128 stands for zero in the data rows.
Here are some points, one per row:
[124 112 136 136 155 121 119 136 146 158 128 182 126 162 116 135 119 119
  68 165  89 141 104 111 119  75 143 127  75 134 125 144 116 100 120 157
 118 122 122 155 147 107 137 135 121]
[112 176 154 133  86 109  96 131 107 130 136 132 118 129 107 119 142 160
 145  94 114 110 128 154 163 109 108  92 113 154 145 124 132 133 146 117
 152 109 135 162 122 121 162 135 126]
[119 174 134 146 113 101 122 127 139 129  91  88 131 157  95 127 101  96
 151 136 149 136 106 103 114 185 174 113 114 115 120 110  85 134 134 138
 131  98 137 125 153 113 112 139 115]
[139 118 136 135 158 144 106 104 133 107 143 139 122 130 122 142 142 147
 170 115 168 156 122 103 113 134 101 139 137 107 124 136 163 110 102 137
 121  86  82  73 143 113 153 110 106]
[157 126 113 101 159 151 111 158 141 111 135 161 166 124  87  83 150 114
 155 181 117 158 114  70 137 169 106  73 155 149 184 110 160 139 138 132
 151 150 150 170 149 161 105  92 128]
[181 129  80 217 147 100 143 128 148  80 130 146 155 171 140 115 144 162
 134 141 132 103 121 126 162 129 151 125 144 142  95 163 117 162 162 107
  72 125 130 131 121 149 160 139 140]
[166 110 118 124 157 149 136 102 100 158 107 108 115 131 116 150 140 115
 122 155 102 145 116 146 149 114 175 124  96 158 129 182 151  92  99 122
 128 118 113 160 129 130  83 130 138]
[125  88 105 133  72 124  98  77 132 116 174 136 139 148 134 127 157  94
 103 150 101 119  98 140 150 145 146 126  92 105 163 157 114  94 108  82
 126 140 127 122 137 145 133 126 124]
[117 141 162 157 109 126 119 132 136 123 116 149 115 100 127 118 138 137
 141 107 175 126 112 140 107 105  95 128 125 140 153 159 137 116 108 118
  97 119 170 150 101 145 103 125 134]
[149 144 105 182 119 116 132 143 138 104 152 118 117 133 125 107 142 153
 124 152 139 109 190 101 156 111 171 173 147 147 120 132 137 136 192 157
 132  98 126 125 102 138  83 170 138]
[161  99 162 135  87 111 145 118 117 121 132 165 123  84 154 126 119 137
 146 145 119 133 177 121  97 190 137 115 121 134 117 140 133 137  95 180
 116 124  83 106 117 107 134 133 145]
[104 145 131 138 128 132  81 138 109 170 145 116 137 108 141 143  81 168
 116 130 112 135 142 113 106 133 106  97 110 105 112 145 128 135 146  79
 112 114 137 144  87 150 135 116 149]
[132 129 148 116 101 130 117 146 133 146 132  84 114 151 108  96 128 122
 162 103  90 131 148 129 155 111 105 136 100 156 123 139 113 146  90 111
  88  94 157 118 114 145 107 109 143]
[144  83 165 115  98 147 141 100 103 141 128 160 130 139 135 141 122 125
  74 148 137 122 103 134 123 142 151 140 122 178  90 122 131 115 141  82
 115 117 135 141 158 158 120 117 109]
[125  71 167 150 147 117 109 136 112 132  99 114 141 131 135  89  99 128
 114 134 110 112 165 134 129 163 111 123 180 149 154 159 112 112 111 165
 119 165 137 104 159 101 143 116 119]
[ 96 113  87 143 143 155 136 116 120 134 135 169 125 140  75 117  64  97
 161  98 127 107 107 123 156 157 141  97 111 118  88  97 140 124 137 143
 128 137 142 117  85 132 115 165 108]
[ 99 107  92  97 117  76 162 136 132 118 107 122  75 126 170 133 100 142
 126  91 106 126 131 111 132  89 126 114 140  92 141 114 151 161 115 149
 145 141 117 131 156 167 117 124 130]
[111 135 100  96 149 120 121  79 137 120 106 114 150 114 134 150  96  97
 185 142 137  91  81 134 144 132 153 121 143 132 144 127 105 122 143 146
 126 115 148 120 138 115 123 158 159]
[131 159 116 102 126 120 138  98 134 161 120 135 135  99 127  63 139  83
 141 131 124 180 107  49 116 168 130  95 132 159 151  92 137 135 186 141
  90 161 125 158 131 159 126 105 150]
[150  99 170 126 148 116 113 103 130 101 161  95 117  91 145 113 101 117
 135  97 156 150 101 116 172 133 111 170 123 113 107 123 152 121 120 152
 124 120  94 164 138 121 162 143  80]
[101 143 155 121 119 135 102 148 163 151 119 135 176 132 176 118 106 133
 125 115 127 127 138 152 121 106 125 104 112 129 138 147 138 147 134 128
 125  87 141 137 105 140 110 121 142]
[184 155 150  79 124 157 150  99 120 109 162  97 156 148 126 131 103 105
 130 150 130 150 146 141 133 131 106 141 131  74 102 139 166 149 125 158
 140 118 100 135 123 105 166 121 102]
[ 86 174 156 155 118 101 158 111 124 136  97 124 174 126 118 106 125 130
 117 139 101 145 107 128 121 108 101 149 146 122 128 148 131 118 121  86
 116 128 122 121  91 139 118 136 124]
[126  87 123 182 120 184 131  84 128 127 111 107  96 162 121 147 136 123
 119 151 117 178 119 149 100 121 115 117 100 148 119 131 119 134 155 133
 122 124 151 143 136 121 157 132 145]
[145 116 142 139 119 138  88 126  83 127 137 142 104 134 141 130 112 109
 116 185  97 163  76 146 135 107 134 118 141 142 121 118 120  87 138 119
 165  97 124  81 131 138 121 148 153]
[162  97 121 147 137 141 113 146 144 117 144  83 128 148 154  68 145 140
 123 115 136  89 145 107 119  95 173 121 167 106 131 137 113 141 190 116
 126 145 113 108  87 118 139 136 136]
[109 135 143 142 158 114 135 155 125 153 109 139 103 125 140 113 169  61
 162 161 130 105 181 180 142 140  97 135 105  78  65  98 144  87 143  90
 140 142 127 146 149 117 130 127 176]
[ 89 147 135  90 181 116 135 126 169  80 147 109  79 119 151 134 135 145
 110 101 116 143 134 173 100 140 166 113 154 136 116 101 109 133 103 142
 150 151 117 138 118 168 121  99 126]
[ 86 130 154 144 101 163 147 157 141 149 147 108 142 148 103 146 114 130
 123 130 143 122 113 147 155 126 101 157 127 111 175 114 109 145 127 141
 103 112 133 131 126 187 117 120 160]
[106 115  16  91 111 130 115 172 101 131 121 105 127 138 151 103 167 129
  49 131 159 147  82 137 120 171 115 148 160 163 110 119 149 134  87 166
 106  63 139 148  88  84 160 123 132]
[134 133 120 104 152  69 131 137 142 113 127  99  96 136  82 148 106 155
 107  93 122  93 129 108  90 136 131 162 122 144 150 108 176 119 112 121
 155 163 128 102 116 147 156 110 171]
[145  93 135 155 136 115  93 151 130 132 104 120 171  95 129 162 170  99
 163 140 121 102 150 158 125  99 116 154  84 105 107  45 125 110 152 117
 126 138 137 132 164 140 143  97 146]
[149 143 101 104 106 173 137 164 166 139 117 125 160  72  82  71 145 179
 108  90 151 161 119 147 119 114 149 121 118 101  93 149 111  97  96 105
 149 147 135 116 213 141 148 233 178]
[126 153  91 111 114 118 167 167 162 122 135 105  79  95 123 149  94 121
 124 134 136  99 118 144 110 102 120  98 144 150 130 131 152 123 133 115
 126 137  79  84 157 139 117  67 104]
[151 128 132 119  97 144 107  92 112 117 154 165 102 175 121 150 128 126
  95 126 138 146 111 132 115 124 120 123 131 113 123 145 116  80 156 137
 124 140 149 154 150  92 100 118 169]
[103 133 114 119 114  92 154 150 146  69 127 105 137 110 142 135  98 125
 109 106 130 137 127 142  85 116 138 118 126 112 103 114 176 132 116 144
 164 154 173 127 139 134  98  80  94]
[156 132 145 155 144 115 116 161 150 175 121 163 123 124 134 187 161  72
 149  94 103 152 157 157 140 122 153 132 178  80 118  87 141 115 128  83
  95 130 131 152 147 123 129 130 128]
[138 155 124 152 157 136 129  89  94 174 156 151 146 124 149 106 127 137
 126  96 166 151 125 130 154 140 139 181 120 109 117 129 127 160 108 155
 183 131 119  92 162 121 140  69 112]
[128 127 145  87 171 127 149 126 117 109 161 149  96 113 138 120 135 126
 115 144 148 140 156  88 158 145 103 151 110  89 124 140  98 108 119 136
 124  94 159  90 142 122 161 109 100]
[105 137 122  96 138 114 139  91  99 146 141 127 155 155  93 128 112 101
 160 139 171 113 157 147 102  93 170 102 140 156 122 117 119 131 111 130
  90 133 162 107 127 135 161 161 106]
[171 133 131 138 140 153 145 136 148 123 121 117 141 143 170 193 158  79
  87  90 147  94 137  66 142 127  51 103 131 157  92 134  95 146  86 124
 184 161 110 118 113 132 121 152 141]
[ 78 160 148  92 110 171 116 164 124 104 131 143 150 147 147 139 103 139
 166 114 107 113 125 128 134 123 132 182 106 161 126 154 118 144 142  96
 102 141 112 148 134 113 111 123 156]
[133 138 124 149 134 121 133 140  68  89  97 146 164 116 119 110 118 117
  98  82  72 127 179 145  90 154  94 119 133 154 185 136  98  91 139 136
 117 129  94 124 112 135 123 146 114]
[134 131 168 111 125 108 147 139  75 121 134 132 148 114 127 144 136 182
 141 137 124 117  95 139 132 104 119 101 134 105 128 102 115 161 113 112
 115 112 151 148 107 135  99 139 165]
[121 144  95 118 121 132 142  92 180 118 127 119 104 124 138 116 112 187
 136 136  78 115 144 128 106 116 101 153 181 129 112  76 130 126  93 125
 136 150 130 118 141 125  99 111 102]
[158 150 150 116 152 157 125  95 143 122 132 144 109  90 130 140 143 125
  89 137 119 127 128 141 162 145 131 154 108 110 163 117 181 181 127 138
 121 126 145  86 138  73 158 124 109]
[146 161 111 107 122 138  72 117 126 134  63 145 110 147 110 110 100 116
 136 148 180  89 118 160 122 119 141 133  91 112 132 103  94 147 109 141
  96 157 102 112 100 147 112 145  97]
[103 132 105 118 110 139  98  91 107 132  69 124 119 108 100 159 103 126
 149 141 154  89 152  91 132 110 164 122 151 112 128 119 104 126 117 117
 133 115 157 156 114 108 141 148 100]
[158 108 105 152 149 114 154 160 143 118 170 129  94 130 140  98 117 124
 157 134 142 106 130 132  58 114 134 164 135 141 172 129 105 170 145  88
 169 112 129 157 120 110 129 157 112]
[112 155 142 140  95 143 158 151 108 134 140 127 134  93  90 128 161 127
 149 118  95 105  87 140 133  91 139 124 133 117 114 159  83 130 121 154
 123 136 132 144  88 117 138  85 136]
[158  78 102  87 107  77 154 163 164 152 109 142 140 143 133 171 121 171
 160 127 141 226 128 156 172 152 118 148 127 160 159 133  85 117 183 117
 145 173 139 104  61  93 140 134  96]
[127 133 132 116 128 117  87 146 112 152 169 110 132 128 143 172 206 103
 123 129 115 123 126  89 114 132  80 139 139 164  92 159 146 165 126 153
 158 184 135 107 146 145  97 181  93]
[128  90 153 121  95 154 123 114 113 133  83 164 124 184 132 140 159 134
 116 137 133 144 107 117 128 110 161 132 132 130 119 145 145 109 142 129
 158 108 114 136 138 154 138 118 126]
[109 163 110 166 124 139 166 164 127 126 149 108 105 134 191 128 128 163
 138 150 139 109 144 105 130 129 165 118 127 129 172 104 170 105  95 131
 144 174 133 127 115 131 158 141 116]
[ 81 124 168 130 121 139 148 133 146 149 140 115 146 152 109 122 161 159
 133  92 134 104 109 131 135 132 126  95 110 136 139 106 132 116 134 106
 121 103 126 131 105  85  82 132 121]
[108 100 122 130 155 116 125 102 113 106 158 121 135  97 105 136 115 128
 104 141 170 163 153 114 173 123 127 134 116 110 127 135 125 181 107 115
 136 134  61 127 159  74 123 102 134]
[117 110 122 131 160 117 152 137 103 145  98 129 150  97 138 142 139 156
 105 119  98  88 148 150 101 198  94 110 147 111 157 180 107 106 179 161
 108 120 114 128 153 149 125 146  95]
These points spread out most along one direction. Take the direction at right angles to it along which they spread out most. Go by this last direction. How many in every 100 of the points above lie lower along it than each point below? Answers are rounded to whole numbers. More than half of the points above lie lower than the first one.
[139 118 136 135 158 144 106 104 133 107 143 139 122 130 122 142 142 147
 170 115 168 156 122 103 113 134 101 139 137 107 124 136 163 110 102 137
 121  86  82  73 143 113 153 110 106] 89
[117 141 162 157 109 126 119 132 136 123 116 149 115 100 127 118 138 137
 141 107 175 126 112 140 107 105  95 128 125 140 153 159 137 116 108 118
  97 119 170 150 101 145 103 125 134] 18
[104 145 131 138 128 132  81 138 109 170 145 116 137 108 141 143  81 168
 116 130 112 135 142 113 106 133 106  97 110 105 112 145 128 135 146  79
 112 114 137 144  87 150 135 116 149] 30
[149 143 101 104 106 173 137 164 166 139 117 125 160  72  82  71 145 179
 108  90 151 161 119 147 119 114 149 121 118 101  93 149 111  97  96 105
 149 147 135 116 213 141 148 233 178] 54
[134 131 168 111 125 108 147 139  75 121 134 132 148 114 127 144 136 182
 141 137 124 117  95 139 132 104 119 101 134 105 128 102 115 161 113 112
 115 112 151 148 107 135  99 139 165] 21
[124 112 136 136 155 121 119 136 146 158 128 182 126 162 116 135 119 119
  68 165  89 141 104 111 119  75 143 127  75 134 125 144 116 100 120 157
 118 122 122 155 147 107 137 135 121] 79
[128 127 145  87 171 127 149 126 117 109 161 149  96 113 138 120 135 126
 115 144 148 140 156  88 158 145 103 151 110  89 124 140  98 108 119 136
 124  94 159  90 142 122 161 109 100] 88
[131 159 116 102 126 120 138  98 134 161 120 135 135  99 127  63 139  83
 141 131 124 180 107  49 116 168 130  95 132 159 151  92 137 135 186 141
  90 161 125 158 131 159 126 105 150] 53
[157 126 113 101 159 151 111 158 141 111 135 161 166 124  87  83 150 114
 155 181 117 158 114  70 137 169 106  73 155 149 184 110 160 139 138 132
 151 150 150 170 149 161 105  92 128] 58
[145  93 135 155 136 115  93 151 130 132 104 120 171  95 129 162 170  99
 163 140 121 102 150 158 125  99 116 154  84 105 107  45 125 110 152 117
 126 138 137 132 164 140 143  97 146] 61
[127 133 132 116 128 117  87 146 112 152 169 110 132 128 143 172 206 103
 123 129 115 123 126  89 114 132  80 139 139 164  92 159 146 165 126 153
 158 184 135 107 146 145  97 181  93] 68
[125  71 167 150 147 117 109 136 112 132  99 114 141 131 135  89  99 128
 114 134 110 112 165 134 129 163 111 123 180 149 154 159 112 112 111 165
 119 165 137 104 159 101 143 116 119] 65
[149 144 105 182 119 116 132 143 138 104 152 118 117 133 125 107 142 153
 124 152 139 109 190 101 156 111 171 173 147 147 120 132 137 136 192 157
 132  98 126 125 102 138  83 170 138] 37
